keb: [134 154 157 170 132 158 160 101 147 102 119 128 127 104 154 129 179 123
 138 127]
Kor: [110 183  33 138 132 153 160 101 131 102 109 128 127 104 154 129 127 123
 127 127]
Pab: [110 183 152 170 132 158 160 101  72 102 109 128 127 104 197 129  87 123
 104 127]
gako: [147 154 152 170 134 158 160 101 131 107 109 128 127 140 146 129  87 123
 104 127]
Fibak: [110 246 152 170 132 158 160 101  75 102 109 128 132 104 154 129  74 123
 104 127]
madu: [119 133 127 104 154 129 176 123 138 155 109 128 127 128  46 129  87 123
 128 105]
boput: [110 183 152 170 132 158 160 101 131 102 109 129 127 104 154 129 174 123
 126 127]
[110 183 152 170 132 158 160 101  72 102 109 128 127 104 197 129  87 123
 104 127]	Pab
[134 154 157 170 132 158 160 101 147 102 119 128 127 104 154 129 179 123
 138 127]	keb
[147 154 152 170 134 158 160 101 131 107 109 128 127 140 146 129  87 123
 104 127]	gako
start: [119 128 127 104 154 129 179 123 138]	keb, 11

siko: [ 82 133 189 143 121]
Neka: [144 141  95 139  81]
vas: [107 141 113 138  86]
zusog: [ 85 142 168 112 113]
gevut: [103 137 121 129 106]
Dar: [ 77  99 217 144 151]
gubu: [166 121 168 112 119]
veb: [109 189 155  98 103]
Sutez: [182 110 143 161 162]
[109 189 155  98 103]	veb
both siko veb: 	[189]
both veb siko: 	[189]
[ 82 133 189 143 121]	siko
[166 121 168 112 119]	gubu
[ 85 142 168 112 113]	zusog

vola: [131 128 128 127 130 131 123]
Duf: [124 128 128 127 129 126 128]
zenok: [121 124 126 130 134 117 135]
voko: [152 148  70 108 190  94 197]
nep: [ 69 113 132 182  74  12 243]
Muvat: [ 87 204  92  63 114  68  95]
dape: [126 127 127 128 128 128 128]
gos: [156 149  62  95 191 105 196]
nub: [124 126 126 130 126 124 133]
Muf: [126 126 124 211 150  88 163]
Rukem: [157 123 113  99 157 150 104]
Sofi: [129 128 129 128 131 127 131]
start: [124 126 126]	nub, 1
start: [123 113  99]	Rukem, 2

ven: [147 138 161 159 119 122 152  64 170  66 115  96 119 126 162  27 136 128
  88 187 178 148 122 135 135 156]
zup: [145 114 145 122 131 170 128  37  89 146 139 151 155 170 119  56 126 130
 130 114 123 137 142 128 117 142]
bovef: [126 138 161 159 119 122 152  64 170  66 115  96 119 126 162 148 136 128
 157 137 146 182 120 141 112 165]
[126 138 161 159 119 122 152  64 170  66 115  96 119 126 162 148 136 128
 157 137 146 182 120 141 112 165]	bovef
[147 138 161 159 119 122 152  64 170  66 115  96 119 126 162  27 136 128
  88 187 178 148 122 135 135 156]	ven
start: [126 162  27 136 128  88]	ven, 14
[145 114 145 122 131 170 128  37  89 146 139 151 155 170 119  56 126 130
 130 114 123 137 142 128 117 142]	zup

nifis: [ 67 144 157 122 152 148 100  97 162 121 100 127 171 121]
roget: [117  88 139 107  97  94 137 101 142 167 132 135 143 164]
rapar: [149 134 138 131 113 107 141 118 134  96 141 127 134  98]
kol: [ 67 102 157 122 152 148 100  97 162 121 100 127 171 121]
start: [137 101 142 167 132 135]	roget, 7
start: [127 134  98]	rapar, 12

Detas: [100 125 208  67  41 170]
Des: [ 72 108  35 197 132 162]
depul: [162  50 128  69  44 213]
nidal: [229  75 174  93 143 123]
zoz: [ 36 171  39  57  74  49]
Zub: [ 55 188 139 150 119  70]
luzet: [167 131 109  45 222 185]
pov: [ 34  84 147 151 204 226]
[167 131 109  45 222 185]	luzet
[100 125 208  67  41 170]	Detas
start: [139 150]	Zub, 3
start: [108  35]	Des, 2
[162  50 128  69  44 213]	depul

midez: [134 127 134 128 137 134 127 127 134 142 130 127 126 164 129 154 129 138
 152 132 145 140]
Nol: [130 129 135 126 144 125 131 123 134 129 125 124 141 124 137 128 136 178
 210 128 139 116]
govop: [149 128 134 127 141 130 130 126 127 131 127 126 134 132 132 126 130 158
 194 128 134 123]
Furev: [128 132 143 128 131 123 136 128 134 145 129 120 134 119 134 130 132 146
 156 129 154 131]
Nuvap: [149 128 134 127 141 130 130 126 127 131 127 126 134 132 132 216 133 140
 134 129 143 148]
nud: [128 130 143 134 136 138 141 133 132 141 127 123 130 119 130 130 131 141
 163 128 153 146]
fiput: [130 129 136 130 131 156 127 127 144 174 130 120 127 163 130 146 143 168
 146 128 147 152]
Fego: [152 126 152 129 144 117 134 128 148 134 140 125 123 134 133 230 135 136
 134 134 142 146]
tifo: [151 133 135 128 146 134 130 128 143 134 131 125 124 134 132 138 129 142
 134 130 134 144]
Vagel: [149 128 134 127 141 130 130 126 127 131 127 126 134 132 132 126 130 158
 194 128 134 124]
start: [127 163 130]	fiput, 13
[149 128 134 127 141 130 130 126 127 131 127 126 134 132 132 126 130 158
 194 128 134 124]	Vagel

mebib: [117 196 195  93]
kap: [190 164 154 189]
tutur: [196 117 154 189]
vopi: [133 238 235 189]
start: [117 196]	mebib, 1
both tutur vopi: 	[189]
start: [117 196 195]	mebib, 1
start: [195  93]	mebib, 3
[190 164 154 189]	kap
both vopi kap: 	[189]
start: [164 154 189]	kap, 2

Gosi: [128 125 170 127]
miduk: [197 156  89 119]
rivo: [131 180 128 105]
Pavi: [127 131 126 121]
fon: [105 167 197  75]
nem: [131 180  36 105]
vug: [156  89 197 206]
mabir: [128 125 127 126]
zeri: [127 143 180 106]
[127 131 126 121]	Pavi
both rivo zeri: 	[180]
[131 180 128 105]	rivo
start: [156  89 197]	vug, 1

